Each row is where one point has got to under a steady rotation. How many ticks took it there?
The counts run from 0 to 981.
[134 119 127 124 152 178 169 104 162 135 141 142 110 100 117 169 116 124
 123 173 107 121 152  68 151 125  96 119 146 140  73  94 115 144 139 146
 143 101 141 126 150 105 135 153  93 142 124 120 149 116 161 107 133 154
 140 140 168 113 109 147 117 135 109 146 150 166 147 161 118 131  56 112
  90 154 103 123 112 188  68 105  97 114 153] | 979
[129 126 148 114 160 183 168 105 169 134 152 146  99 102 105 147 102 120
 131 183  87 128 132  61 157 133  96 116 164 144  67 107 114 148 129 151
 135  95 129 135 155  96 139 156  82 131 126 125 141 138 149 122 127 141
 119 128 168 126 121 178 123 126 111 123 150 161 158 142 120 119  64 101
 100 144 103 121 128 170  92 122 101 122 156] | 69
[131 133 151 117 156 173 180 102 174 127 150 141  94  96 111 143  96 123
 142 171 101 129 131  60 178 136 100 116 161 143  72 119 108 150 122 155
 141  77 130 138 158  90 141 160  79 128 117 123 140 138 151 127 108 148
 111 136 152 132 111 178 117 127 113 115 156 164 155 141 125 111  71 108
  98 137 111 118 124 152  90 130  92 134 148] | 230
[118 136 110 139 137 168 162  90 173 135 133 149 104 130 139 158 106 142
 131 166  95 140 146  73 184 116  98 140 168 119  93  94  93 148 150 140
 134 110 132 136 125 126 156 154  68 133 105 142 157 107 149 118 127 155
 131 104 162 125 100 162 123 133  95 142 144 154 129 133 125 132  67 128
  80 167 100 112 111 172  67 117  89 131 148] | 7
[124 130 117 138 135 171 153  85 148 139 149 149 119 105 133 151 122 128
 125 148 123 135 140  60 174 112  93 146 163 141  91  99 102 140 154 137
 121 109 154 150 130 103 136 156  68 129 108 114 156 103 161 123 133 176
 154 121 174 115 105 144 117 146 107 151 138 164 132 164 117 126  70 129
  95 171 112 102 115 176  69 118 110 128 147] | 661
[132 143 113 145 131 163 158  84 162 153 161 158  96 126 128 140 110 126
 123 171 122 133 134  75 164 121 122 154 186 151  97 115 118 135 103 147
 143 104 127 154 137  88 143 157  70 115 115 115 144  94 155 109 118 155
 152  95 136 130 102 175 121 133  94 139 141 141 123 164 159 106  75  87
 100 150 119 120 117 170 100 106 106 124 157] | 600
[133 118 119 131 149 165 179 107 174 141 152 127 102 103 122 161 104 112
 137 185 118 142 147  74 169 138 126 128 157 147  86 114 101 135 101 141
 162  97 115 144 148  81 151 168  74 128 117 120 145 121 152  93 126 142
 125 114 151 133 133 161 119 135 105 125 141 150 147 137 136 109  46  92
 114 134 120 141 106 166  84 105  93 111 157] | 355
[133 132 136 118 150 167 171  92 177 132 147 149  94 103 125 142  90 129
 143 170 103 143 131  67 198 133 108 128 162 132  84 124  90 148 120 156
 150  80 122 144 150 100 152 163  70 127 109 131 150 130 140 129 108 148
 111 126 149 139 112 178 122 129 106 121 160 161 146 128 131 111  76 109
 103 135 110 120 121 146  84 133  82 138 143] | 391
[130 148 144 113 146 167 163  87 164 130 131 155  99 106 113 151  98 123
 131 150  95 109 145  65 185 123  99 130 176 143  73 110 116 159 114 161
 138  75 127 140 150 106 145 157  81 127 113 122 152 117 143 125 116 151
 129 127 149 125  87 182 125 118 111 144 148 148 139 158 141 120  85 102
  77 145 107 101 126 164  94 108  97 134 147] | 74
[131 124 113 130 153 153 177 109 171 142 151 149 108 104 122 168 109 128
 133 184 103 142 139  69 176 131 133 124 169 144  92 104  96 137 106 156
 158 105 114 145 150  87 162 164  79 136 121 118 140 118 149  94 126 136
 130 102 149 136 120 161 124 146 102 124 149 164 142 127 138 120  51 101
 121 148 119 141 102 163  91 104  92 102 154] | 356
[137 129 140 134 144 183 157  88 156 144 148 132 112  97 123 141 108 124
 120 156 115 122 135  76 172 111  83 151 146 137  87  93 108 147 144 130
 133 101 152 135 131  97 133 158  77 123 102 130 163  99 158 129 138 167
 143 132 168 112 100 159 116 138 103 144 140 154 127 167 105 120  61 108
  83 162 107  98 114 161  80 116  99 136 142] | 174
[122 122 126 144 158 157 162  93 161 159 140 113 113 111 128 142 116 115
 139 169 136 127 146  85 185 107  93 141 153 135 101 100 102 142 106 121
 158 109 101 131 131  97 117 163  66 125 125 142 162  90 178 111 132 147
 139 126 158 132  95 161 122 144  85 149 146 147 118 171 120 115  48 107
 100 149 119 106 115 171  89 102 112 135 149] | 411
[133 127 130 120 153 173 176 110 166 127 145 137  98  98 115 160 106 110
 126 171 119 127 163  65 163 138 104 114 152 146  68 117 121 150 125 148
 154  90 135 129 165  92 148 170  90 138 120 109 150 119 149 106 121 151
 133 138 166 113 117 151 122 136 118 140 144 158 158 156 134 121  71 102
  89 135 114 125 111 177  72 110  91 112 155] | 198
[137 118 117 130 160 162 177 109 166 137 164 128  99 106 127 144 112 126
 147 189 133 139 134  75 155 129 116 121 151 151  81 117  93 137 108 140
 165  99 120 133 144  94 127 155  74 135 138 115 144 120 169 104 124 142
 126 133 148 141 130 160 121 130  96 120 159 168 152 133 131 110  42  97
 108 137  97 136 118 174  85 111  93 108 161] | 29
[130 144 116 148 134 157 149  81 150 150 169 146 108 108 131 146 118 143
 133 152 122 143 134  78 185 112 117 162 164 140 106 101 101 132 114 144
 138 118 120 154 124  82 139 156  63 115  98 120 148  88 157 131 123 173
 153 109 143 132  90 152 117 160  96 150 143 164 117 163 133 102  70 109
 106 155 128 107  95 157  93 117 100 132 138] | 829
[119 116 133 134 165 170 173 101 176 145 162 131 112 106 121 141 107 122
 144 181 103 154 125  58 174 132 111 126 167 142  99 114  96 125 126 145
 137 116 111 143 145  80 140 163  68 124 122 128 135 132 158 113 127 138
 113 123 177 140 136 165 121 158  90 124 148 169 147 130 123 112  46 116
 130 146 129 131 109 160  98 134 110 126 151] | 224
[127 141 136 139 150 176 148  93 162 142 157 143 108 116 114 148 126 128
 115 170 109 121 147  65 149 115  92 144 157 144  86  95 135 137 134 139
 134 119 140 126 142  98 130 159  78 127 116 133 150  95 157 117 137 163
 152 129 168 112  97 155 114 144  97 161 145 151 132 182 130 107  60 104
  85 152 118 110 101 191  83 111 108 127 157] | 45
[130 125 122 147 152 161 156  91 160 151 185 137 100 112 128 130 121 136
 145 182 126 153 118  72 155 117 112 152 163 152 102 108 101 119 112 136
 146 127 124 146 129  82 119 150  64 123 118 126 136 109 170 122 126 167
 143 126 151 141 121 157 117 158  82 130 157 171 126 149 135  99  46 102
 124 147 116 127 103 166  99 127 109 129 154] | 834
[141 141 135 122 140 174 152  88 154 128 139 139 104 108 122 157 115 147
 127 151 105 131 140  74 180 110  94 143 152 129  85  85 102 157 137 146
 142  96 145 130 133 116 136 154  80 135  99 127 157  99 147 135 130 171
 144 135 159 124  81 153 118 134 104 153 153 162 128 157 119 117  66 115
  88 147  99  96 109 163  80 115  83 128 139] | 334
[135 142 112 140 134 158 141  78 144 149 172 153 105 114 140 141 125 151
 138 155 123 138 122  78 167 102 108 165 167 147  91  91  91 137 126 139
 134 114 136 150 124 104 129 139  62 120  92 120 153  99 166 135 126 179
 158 116 148 135  99 155 116 148  86 150 154 173 118 157 134 108  59 104
  99 162 103 110 104 165  94 116  94 124 143] | 341
[121 124 137 131 160 168 161 112 180 142 141 127 103 126 114 162 107 118
 126 186  96 140 155  67 164 124 100 123 149 128  88 101 115 141 115 135
 159 123  97 121 159 100 139 160  67 136 122 145 154 114 149 112 136 139
 105 129 170 133 115 157 124 152  91 148 149 153 149 141 126 119  50 113
  99 133 132 118  98 181  89 120  96 126 156] | 615
[133 125 118 121 148 153 157  94 154 147 173 133 111  86 129 150 114 129
 148 157 125 145 128  61 183 122 129 133 155 155  91 111  91 126  99 156
 153 105 115 158 147  77 139 156  69 128 111 105 138 115 167 122 104 163
 138 126 148 143 116 153 120 167 101 131 153 181 137 135 133 103  53 110
 131 140 125 128 107 151 101 127 101 113 139] | 513
[113 126 118 135 149 170 161  98 165 141 134 143 116 119 128 161 117 138
 123 171  92 141 140  65 165 113  95 131 165 129  93  92  94 145 152 141
 131 111 137 129 130 116 147 153  75 138 119 139 158 117 154 109 145 143
 134 112 167 120 113 160 122 140  94 140 140 159 136 136 115 141  57 134
  83 173  99 111 112 184  75 118  97 121 148] | 168
[138 139 123 132 139 154 146  81 148 152 168 154 106 110 119 145 116 125
 132 156 101 117 128  56 161 115 122 142 185 158  81 101 110 138  96 158
 132 106 113 165 146  84 148 140  66 111 113 110 146 103 159 126 119 154
 149 105 150 138 110 178 119 159  90 152 141 154 126 159 151 101  66  97
 106 158 125 111 113 168 118 106 111 113 156] | 926
[107 129 119 153 149 159 153  73 164 158 164 128 109 128 131 124 107 112
 140 157 126 141 135  60 185 104  90 145 172 144 105 117  98 131 125 121
 133 122 106 146 129 104 115 159  55 124 124 133 157 101 174 123 122 156
 128 129 171 129 109 156 123 163  81 148 138 167 130 156 112 111  63 128
 104 157 122 103 116 171  89 131 120 151 155] | 865
[136 141 135 128 143 163 148  75 156 150 166 156 102 111 120 131 114 142
 142 148  99 125 111  62 170 109 111 146 183 154  86  99 103 141  96 162
 129 103 113 160 141  93 131 138  68 113 108 121 144 110 157 145 112 160
 141 119 142 146  98 186 122 150  93 140 154 164 124 155 141 101  72 102
 104 154 112 105 123 156 120 124 100 131 145] | 309
[131 132 124 141 141 177 159  80 153 140 151 140  98 109 136 130 109 128
 124 158 135 131 142  78 173 117  83 155 155 135  90 103 105 142 148 126
 135 102 155 137 122 103 120 159  75 131 107 117 167  95 161 120 132 175
 145 127 166 111 103 151 110 125  96 141 145 150 129 174 116 116  70 111
  77 150 100 101 111 172  70 122  99 139 144] | 499
[124 129 121 141 156 154 166 101 160 158 163 128 107 108 114 148 129 115
 141 172 121 126 143  66 148 113 110 127 158 159  89 103 120 136  93 140
 146 119 106 140 147  92 115 154  78 132 137 123 141 105 178 106 126 148
 151 124 155 130 106 151 122 162  90 150 147 162 131 168 139 106  48  99
 106 147 122 119 110 189 101  93 121 111 168] | 281
[134 103 133 135 156 167 169 106 173 144 151 112 108  99 125 145 100 127
 137 179 114 154 134  81 180 119  97 140 134 127  95 102  93 137 120 121
 152 119 116 134 133  93 134 168  69 125 109 136 159 112 164 118 141 148
 120 136 170 136 123 153 118 147  94 134 153 154 142 141  98 114  32 108
 110 138 113 124 107 162  81 126  94 129 149] | 94
[118 160 119 134 135 167 161  85 166 130 142 159  88 124 123 151 102 116
 121 154 118 121 161  63 172 123 100 135 168 140  81 114 124 155 125 149
 141  97 135 137 150 111 141 160  78 138 115 119 149  99 142 121 108 171
 140 120 149 113  84 163 117 137 104 156 144 153 140 167 141 114  92 116
  74 144 121 107 106 184  71 114  93 133 147] | 367
[131 135 118 128 146 162 148  91 164 139 181 133  91 117 133 129 107 135
 144 163 119 147 130  74 172 116 113 141 158 141  94 109  95 131 105 135
 152 127 103 153 149  93 125 149  51 118 103 125 153 114 153 140 107 174
 118 132 152 149 112 161 114 161  82 151 162 180 135 131 134  85  61 106
 113 128 124 115  99 162 105 135  90 132 147] | 57
[118 132 136 127 167 161 164 101 175 141 148 123 101 109 107 150 115 112
 141 162 111 131 153  62 172 127 102 115 154 139  87 112 117 143 106 140
 161 106  96 127 164 105 119 167  71 143 124 139 147 122 161 118 110 150
 116 145 163 130  99 153 125 160  99 143 149 167 153 146 126 110  53 114
 105 130 131 122 108 176  92 123 106 133 149] | 775
[120 148 129 128 145 164 167  98 176 131 131 152  95 125 112 160 111 129
 119 174  84 123 152  65 173 127 113 134 181 133  78 106 122 154 118 153
 141  94 124 137 151 104 155 157  79 135 113 133 148 113 137 113 128 147
 131 101 152 123  93 178 126 127 111 145 142 141 135 156 144 118  74 100
  77 151 121 110 109 179  95 103  98 125 156] | 852
